In the data rows, 128 means zero.
How far apart are the two rows of each pair, measured in a hidden way? 0 means very close, and 20 very far. Two or three weighted sums of its numbers give each row a place; it is the straight-line distance between the places.
[170 139 163 127 129 161 108 155 162 157]
[105 125 111 129  88 142 105 159  97 161]: 12
[165 169 169 130 156 179 135 163 164 158]
[129  89 102 124 123  88 109  81 130  82]: 5
[106 121 112 126  86 131  99 157  98 161]
[108 127 122 129 167 112 187 106 115 102]: 10
[107 129 111 124  89 146 107 162 100 162]
[147 166 155 127 171 141 170 145 147 134]: 5
[174 138 166 127 123 154 102 153 156 159]
[113 135 130 128 174 119 199 118 122 107]: 14
[167 155 169 127 139 173 120 157 160 162]
[103 128 119 130 170 109 187 105 117  99]: 15
[105 136 114 128  96 145 110 161 100 160]
[167 150 167 125 135 164 113 152 160 158]: 12
[174 147 168 129 130 161 109 154 160 160]
[164 160 171 130 142 174 124 162 160 162]: 5
[ 71 106  83 128 102  92 146 105  79 100]
[128  93 104 128 126  88 108  82 131  85]: 10
[169 143 167 125 131 161 112 151 162 161]
[105 111 105 121  78 122  96 150  98 156]: 9
[105 126 121 129 174 114 193 105 119 106]
[170 126 166 129 114 154 100 149 160 153]: 18
[102 140 106 131 110 119 125 150  94 137]
[101 116 115 124 167 111 180 105 115  97]: 10
[103 126 119 131 176 112 185 104 120  98]
[127  91 101 126 123  87 108  82 136  86]: 17
[121 140 139 132 181 125 208 123 131 114]
[105 128 124 127 168 112 190 106 121 100]: 6
[ 83  93  77 126  80  85  99  81  83  82]
[171 146 168 126 131 160 113 157 160 158]: 15
[105 124 119 129 165 109 182 103 114  97]
[125  89 103 126 124  86 108  78 133  85]: 12
[108 124 119 125 174 113 184 106 120 102]
[139 154 152 130 173 136 185 138 143 132]: 13
[ 76 112  88 130 107  97 147 107  83 105]
[171 143 163 128 132 161 107 155 162 160]: 14
[158 183 168 128 161 164 144 162 153 152]
[167 151 167 126 135 168 118 160 162 159]: 6
[128  93 106 130 131  88 111  80 130  84]
[165 139 167 129 125 158 108 149 162 157]: 11
[171 139 164 129 128 159 104 155 157 159]
[171 134 165 127 125 155 103 151 159 154]: 1
[122  92 100 125 135  87 121  81 131  84]
[121  91 106 128 134  87 119  84 128  80]: 5
[169 155 169 129 141 172 122 161 160 161]
[108 126 124 129 171 112 187 103 113 103]: 15
[125  93 104 128 134  88 122  82 135  86]
[170 135 167 130 121 156 101 154 159 157]: 10
[166 158 168 131 143 175 122 158 160 161]
[ 90  92  77 126  83  88 100  81  85  89]: 8
[141 162 153 123 174 140 174 139 145 133]
[123  91 100 129 130  87 121  81 129  87]: 10
[ 85  93  79 128  86  85  97  79  88  83]
[105 125 121 124 169 114 186 109 119 100]: 8
[105 134 126 133 172 115 193 113 123 103]
[125  90 103 129 128  86 111  82 127  83]: 9
[127  94 103 123 131  88 111  83 127  83]
[172 119 158 131 113 151  92 150 159 153]: 15
[169 144 168 127 133 165 113 155 160 159]
[102 131 106 127  94 145 108 168 100 160]: 11
[ 78 111  85 127 105  98 146 110  82 101]
[ 86  95  77 123  89  86  98  79  81  83]: 12
[ 81  91  76 132  81  84 102  81  84  84]
[125  93 106 129 123  90 110  80 133  86]: 7
[166 158 170 129 146 175 130 162 162 161]
[111 132 128 127 173 121 199 114 123 105]: 10
[124  89 102 125 132  86 115  77 131  87]
[105 127 108 131  93 144 105 162 100 167]: 13
[104 111 107 129  78 120  95 154 102 157]
[130  91 101 126 121  91 107  84 134  90]: 18
[ 87  92  79 129  76  87  95  83  85  90]
[126  90 104 127 134  85 116  81 129  80]: 3
[ 83  92  77 127  80  84  98  82  85  83]
[164 158 172 126 141 175 127 157 159 164]: 11
[122  93  98 125 131  88 112  80 130  86]
[113 131 126 133 171 118 191 109 122 104]: 11
[171 131 167 130 120 153  97 148 163 156]
[167 145 167 132 129 163 111 154 161 162]: 2
[167 168 168 130 156 175 135 165 158 158]
[103 119 120 129 167 110 185 108 117  99]: 14
[104 116 106 126  85 126  98 148  99 155]
[125  89  99 129 124  90 113  82 133  85]: 12
[104 146 114 128  97 140 111 161  99 155]
[161 170 173 123 155 177 133 161 160 161]: 11
[105 119 106 126  85 124 101 153  99 159]
[160 180 168 128 161 167 141 163 159 159]: 12
[165 145 166 125 134 164 112 151 162 161]
[160 172 173 127 157 174 137 163 156 158]: 7
[129 147 142 128 178 130 205 126 136 120]
[ 95 134 106 125 108 116 127 144  95 139]: 7
[116  90  99 132 136  86 116  82 132  86]
[165 152 168 129 135 169 119 158 163 164]: 12
[165 168 170 125 154 178 135 162 158 163]
[ 84  91  71 126  80  83 101  81  87  86]: 11
[168 151 171 125 140 170 119 157 162 161]
[170 118 166 124 117 149  90 145 163 151]: 6
[105 124 119 127 168 107 183 102 115 101]
[127  96 100 129 126  86 111  82 130  86]: 12
[131 143 143 130 178 130 208 124 139 118]
[157 181 168 126 161 167 143 157 154 147]: 16
[ 84  86  75 131  79  85  99  80  84  86]
[ 72 106  85 126 100  93 141 102  78 100]: 6
[103 125 117 129 168 111 181 103 118  99]
[ 82 115  86 126 108 102 165 118  85 110]: 12
[104 123 119 126 173 115 188 110 119 101]
[118 136 132 128 173 123 200 117 126 109]: 7
[166 153 167 126 136 166 116 154 158 162]
[130  93 105 129 125  91 106  80 135  86]: 9
[118  93 104 125 136  87 119  81 128  86]
[ 83 114  93 126 105 100 163 116  85 113]: 12
[123  89 103 128 126  87 109  83 129  84]
[ 97 149 109 128 101 129 116 158  95 150]: 10
[169 154 171 125 142 168 118 164 157 163]
[126  94  98 130 130  86 118  83 130  85]: 11
[167 151 167 128 137 173 122 156 163 163]
[171 146 166 128 131 163 109 157 158 159]: 3
[159 177 165 129 160 169 142 161 163 152]
[170 145 170 128 132 162 111 157 161 157]: 6
[169 140 167 130 133 157 105 151 163 158]
[126  90 104 125 129  86 113  86 131  87]: 7
[115 139 133 125 174 122 201 120 126 111]
[104 127 124 131 171 113 189 108 118 101]: 8
[ 83  95  77 128  85  83 100  76  86  82]
[113 128 124 125 166 114 193 117 117 104]: 11
[172 136 164 128 124 157 102 149 157 156]
[171 155 168 130 143 169 125 159 162 159]: 1
[102 133 107 128  94 147 110 167  97 164]
[129  91 105 126 124  88 107  81 135  84]: 13
[ 94 142 104 128 112 116 131 144  97 137]
[168 140 164 125 126 158 104 155 159 161]: 10
[167 149 167 129 126 160 106 153 161 160]
[165 148 165 126 136 168 117 155 158 161]: 5
[161 177 173 127 157 170 140 163 160 151]
[166 164 172 129 146 175 125 164 160 162]: 3
[168 155 170 129 143 174 127 158 159 161]
[170 148 172 131 131 161 114 153 158 161]: 5
[169 148 168 127 133 161 111 155 160 161]
[124 145 135 128 175 125 207 122 130 115]: 8
[108 125 121 127 167 113 189 110 124 102]
[167 160 166 125 148 176 128 158 158 161]: 13
[ 80  89  75 130  82  83  97  80  88  87]
[ 87  94  76 129  78  83  95  82  87  85]: 3
[166 145 168 128 133 165 115 156 160 159]
[116 136 130 129 177 121 202 116 131 111]: 9
[128  89 103 126 123  87 113  78 132  84]
[169 151 170 130 142 170 119 158 160 161]: 8
[121 146 142 129 180 125 206 119 132 114]
[104 113 107 122  77 120  93 149  96 154]: 8
[118  88 101 128 131  85 114  81 136  87]
[142 161 152 127 179 141 180 144 144 128]: 9
[170 141 164 125 124 158 106 150 160 155]
[136  94 102 127 120  87 103  86 134  88]: 7
[ 96 147 108 129  99 138 114 162  98 152]
[166 145 164 131 130 158 109 153 162 162]: 12
[171 144 166 127 130 159 108 152 159 156]
[ 81 111  91 124 108 100 167 120  84 112]: 11
[ 76 110  84 129 105  97 150 109  77 103]
[175 140 165 130 125 159 104 151 158 156]: 14
[ 74 106  85 124 107  96 140 107  78  95]
[107 119 111 130  84 127  96 150  98 159]: 11
[123  90 100 127 126  85 111  82 133  82]
[164 164 166 129 149 177 131 162 157 163]: 7
[115 134 133 127 178 118 198 117 121 108]
[109 100 106 130  77 113  86 140  97 151]: 10
[162 156 170 129 146 173 123 161 157 161]
[106 130 122 131 172 112 190 104 118 105]: 11
[103 114 107 130  81 120  92 149 103 154]
[171 148 168 132 138 165 116 153 159 161]: 10
[ 95 146 104 131 107 115 125 146  93 137]
[ 99 142 114 127  96 143 112 161  94 154]: 5
[127  96 105 128 122  87 107  84 131  89]
[138 159 155 128 181 140 175 137 148 133]: 8
[ 82 115  89 127 107  99 162 111  77 105]
[104 117 114 126 165 107 180 104 115  97]: 8
[ 76 104  88 125 103  97 145 104  79  98]
[115 138 132 128 175 120 203 114 125 110]: 4
[107 121 108 129  89 131 101 154 101 166]
[169 146 168 127 132 165 116 158 160 160]: 11
[108 111 108 131  79 120  94 148  98 152]
[159 170 170 128 151 177 134 164 157 157]: 16
[ 99 152 112 128 100 135 114 162 100 152]
[104 142 112 131  94 141 109 167  99 160]: 4
[102 149 109 124  99 138 114 165  98 154]
[165 170 171 132 155 178 138 163 155 162]: 5
[105 125 116 127 170 113 184 108 120  99]
[117  92 103 125 135  92 125  85 129  86]: 7
[153 184 164 128 167 160 149 157 155 146]
[151 177 161 126 166 153 154 153 152 142]: 2
[105 131 111 126  95 145 109 162 102 158]
[ 97 148 112 129 102 141 116 161 100 154]: 2
[121  97 103 127 141  90 126  84 133  82]
[ 83 115  94 127 109 105 175 129  88 121]: 16
[115 140 131 129 178 123 204 119 128 110]
[ 85  97  74 130  83  86 102  81  87  83]: 9
[ 76 111  86 129 111  98 153 109  84 104]
[107 132 122 127 170 110 190 111 116 101]: 5
[109 126 125 129 177 114 193 107 120 101]
[125  94 100 127 126  88 113  80 135  82]: 15
[109 129 120 128 175 115 193 111 120 103]
[170 147 167 125 132 165 111 151 162 157]: 16
[166 157 169 129 142 172 125 158 157 162]
[129  90 105 131 128  86 104  83 137  87]: 8
[136  85 112 129 123  92 100  91 140  93]
[ 83  93  75 128  84  81  98  76  82  84]: 9
[108 133 127 125 171 116 192 108 119 103]
[168 146 165 129 130 160 109 156 157 159]: 13
[ 85  94  81 127  90  83 105  83  85  83]
[126  92 103 128 126  87 111  79 130  85]: 7
[169 145 165 133 123 158 107 151 160 159]
[ 86  97  78 126  76  87  96  84  89  91]: 12
[126  90 103 126 128  87 112  79 128  86]
[ 97 143 107 130 105 115 130 148  95 137]: 12
[169 153 170 125 138 171 123 161 161 163]
[ 87  90  79 129  84  87  96  80  89  87]: 15
[118 140 135 128 178 121 204 119 126 110]
[ 86  92  72 125  82  86 100  79  86  84]: 12
[103 118 119 126 170 113 183 104 114  95]
[160 178 174 128 155 170 137 165 159 157]: 16
[ 81  89  75 126  84  84  98  80  86  89]
[170 134 165 130 124 157 102 151 157 158]: 14
[105 123 109 128  86 138 102 158  98 162]
[162 167 175 127 151 177 134 162 155 160]: 11
[ 73 109  87 126 108  98 141 106  79  99]
[130  91 106 130 115  87 107  84 135  92]: 17
[110 134 121 129 168 114 190 111 122 102]
[168 143 169 127 130 165 110 155 162 160]: 11
[106 123 120 132 170 110 184 106 115  98]
[107 118 105 124  75 124  98 153 102 158]: 18
[ 86  93  76 126  85  85 101  84  80  84]
[105 117 113 126  94 136 102 158  99 163]: 14
[ 82  95  74 130  82  87 101  77  88  80]
[164 173 172 129 155 175 135 164 159 160]: 12
[166 162 169 122 144 171 126 157 159 163]
[ 88  93  78 126  79  88  94  87  89  89]: 12
[175 135 167 126 122 153  99 155 160 153]
[108 114 107 124  83 123  95 154  97 155]: 10
[ 87  89  77 128  77  87  95  80  85  86]
[ 85  91  79 129  81  83 100  80  87  86]: 2
[110 113 108 129  81 120  95 147  98 158]
[101 142 112 127  96 145 111 164  96 156]: 11
[173 138 165 125 122 155 102 152 161 154]
[105 110 103 128  83 119  90 146  97 152]: 14
